Each row has a name. Each question is about the rows just above it.

[159  95 175  85  98  99 142 141] = J617
[161  94 182  84  91  99 142 152] = J10
[153 148 109 139 100 164  87 140] = J839
[152 119 110 119 101 163 119 119] = J651
Print row J617.
[159  95 175  85  98  99 142 141]
Which entry of J617 is missing from [ 98  95 159  85 175 141  99]?
[142]
Which value appears more than once in J651?
[119]
Print row J651.
[152 119 110 119 101 163 119 119]
J839 without one entry, shuffled: [164 148  87 140 139 100 153]. Gone:
[109]
Which entry of J839 is missing from [164 100 148  87 153 109 140]?
[139]
Whose row is [152 119 110 119 101 163 119 119]?
J651

[106 107  99 110] -> J202
[114 102 102 102] -> J144
[117 156  90  77] -> J672
[ 79 155  98 171] -> J816
[137 144 134  80] -> J940
[103  90 111 174] -> J484
[144 107 108 107] -> J736
[123 137 176 108] -> J497
Print row J497.
[123 137 176 108]
Shuffled J484 with one entry gone: [111  90 174], missing
[103]
The value that J144 holds more than once:
[102]
Shuffled J736 with one entry gone: [107 107 144], missing
[108]
Print row J736.
[144 107 108 107]

[125 124 124 135 124 116 136 126 131 135 148 110 114 122 134 129 145 122
 148 159 164 117 145 104 119 108 119  90 124 129 145 111 116 149 160 128
 126 139  97 110  75 123 134 145  94 127 118 151 139] = J580
[117 147 141 151 121 131 146 129 102 112 121 135 146 107  98 121 111 108
 129 149 151 147 128 130 142 162 151 162 156 151 126  99 111  96  93 123
 121 153 123  98 129 135 128 129 137 133 147 129 139] = J43
[132 119  93 128 165 161 158 149 132 133 148 120 111 118 120 135 152 169
 147 132 129  98 101  89  89 113  98 103  91 111 132 118 118 117 132 141
 102  85 106 121 101 114 107 123 129 117 114  95 128] = J708
[152 133 125 118 115 103 116 121 129 121 125 129 119 121 111 124 117  91
 101  97 103  91  86 108 132 131 143 156 153 172 163 123 108 124 123 119
 132 113 142 141 136 125 155 162 133 133 136 130 155] = J267
[142 111 120 138 129 118 136 136 125 155 143 111 146 135 123 126 114 130
 151 126 118 147 144 126 127  91 125 122 124 141 135 135 176 153 167 123
 141 145 134 148 126 127 151 134 149 129 143 157 154] = J738
Print row J267.
[152 133 125 118 115 103 116 121 129 121 125 129 119 121 111 124 117  91
 101  97 103  91  86 108 132 131 143 156 153 172 163 123 108 124 123 119
 132 113 142 141 136 125 155 162 133 133 136 130 155]
Which entry of J267 is missing from [117 111 123 119 141 115 121 129 132 156 124  91 116 143 163 133 113 125
 124 155 133 133  97 108  91 103 131 125 123 121 103 108  86 119 136 136
 130 132 121 162 172 142 129 125 118 152 155 101]?
[153]
Print row J738.
[142 111 120 138 129 118 136 136 125 155 143 111 146 135 123 126 114 130
 151 126 118 147 144 126 127  91 125 122 124 141 135 135 176 153 167 123
 141 145 134 148 126 127 151 134 149 129 143 157 154]
Where do [132 119  93 128 165 161 158 149 132 133 148 120 111 118 120 135 152 169
 147 132 129  98 101  89  89 113  98 103  91 111 132 118 118 117 132 141
 102  85 106 121 101 114 107 123 129 117 114  95 128] appear?
J708
[142 111 120 138 129 118 136 136 125 155 143 111 146 135 123 126 114 130
 151 126 118 147 144 126 127  91 125 122 124 141 135 135 176 153 167 123
 141 145 134 148 126 127 151 134 149 129 143 157 154] is in which row?
J738
Whose row is [117 147 141 151 121 131 146 129 102 112 121 135 146 107  98 121 111 108
 129 149 151 147 128 130 142 162 151 162 156 151 126  99 111  96  93 123
 121 153 123  98 129 135 128 129 137 133 147 129 139]?
J43

[138 116 135 116 142 110 119 113]  J132
[138 119 133 117 141 113 123 114]  J177
[105 162  99 103 109 139 146  96]  J314
[147 101 116 167 105 140 139 169]  J562
[108 158 103 105 112 135 145  98]  J684
[140 116 134 113 148 104 121 107]  J211
[136 118 135 120 137 115 118 117]  J552
[144 104 117 163 107 140 138 162]  J721
[111 154 105 109 113 133 142 100]  J62
[105 162 162 162 111 162 147  96]  J13
[134 120 130 127 131 120 121 123]  J704
[141 110 116 155 113 138 140 155]  J19
Repeated in J13:
[162]
Which entry of J552 is missing from [136 118 117 115 135 137 118]?
[120]
J19 without one entry, shuffled: [155 116 138 110 155 141 113]. Gone:
[140]

[125 145 122 140 110 119 133 136 105 154 134 128 131 110 112 121] : J960
[148 126 117 124 127 148 122 130 130 181 130 120 125 143 130 135] : J153
[137 129 128 136 134 128 123 124 132 135 124 124 126 140 128 109] : J614
[148 126 117 124 127 148 122 130 114 181 130 120 125 143 130 135] : J605
[141 126 129 150 125 118 139 126 132 137 127 120 126 127 119  85] : J876
J153 without one entry, shuffled: [130 125 181 130 120 124 148 130 127 148 143 130 122 135 117]. Gone:
[126]
J960 without one entry, shuffled: [110 154 105 119 121 131 125 134 112 122 110 136 140 145 133]. Gone:
[128]
Shuffled J876 with one entry gone: [141 119 129 127  85 132 150 139 125 137 126 127 120 126 126], missing
[118]
Print row J153.
[148 126 117 124 127 148 122 130 130 181 130 120 125 143 130 135]

[123  86 168 100 117  96 117 139]  J972
[135 148 119 149 156 156 153 143]  J903
[138 147 113 123 129 143 127 134]  J358
[110 123 119 123 120 112 132 112]  J74
[129 165 165 140 143 157 140 130]  J863
[117 129 112 118 120 116 134 114]  J351
[117 129 127 130 131 112  99 109]  J33
[138 147 113 144 129 143 127 134]  J792
[139 173  76 156 125 161 127 104]  J925
[136 153  98 146 136 152 133 125]  J470
[119 125 105 138 148 120 136 116]  J595
[138 147 113 134 145 143 127 134]  J76
Shuffled J792 with one entry gone: [134 113 138 144 127 129 147], missing
[143]
Which value appears more than once in J76?
[134]

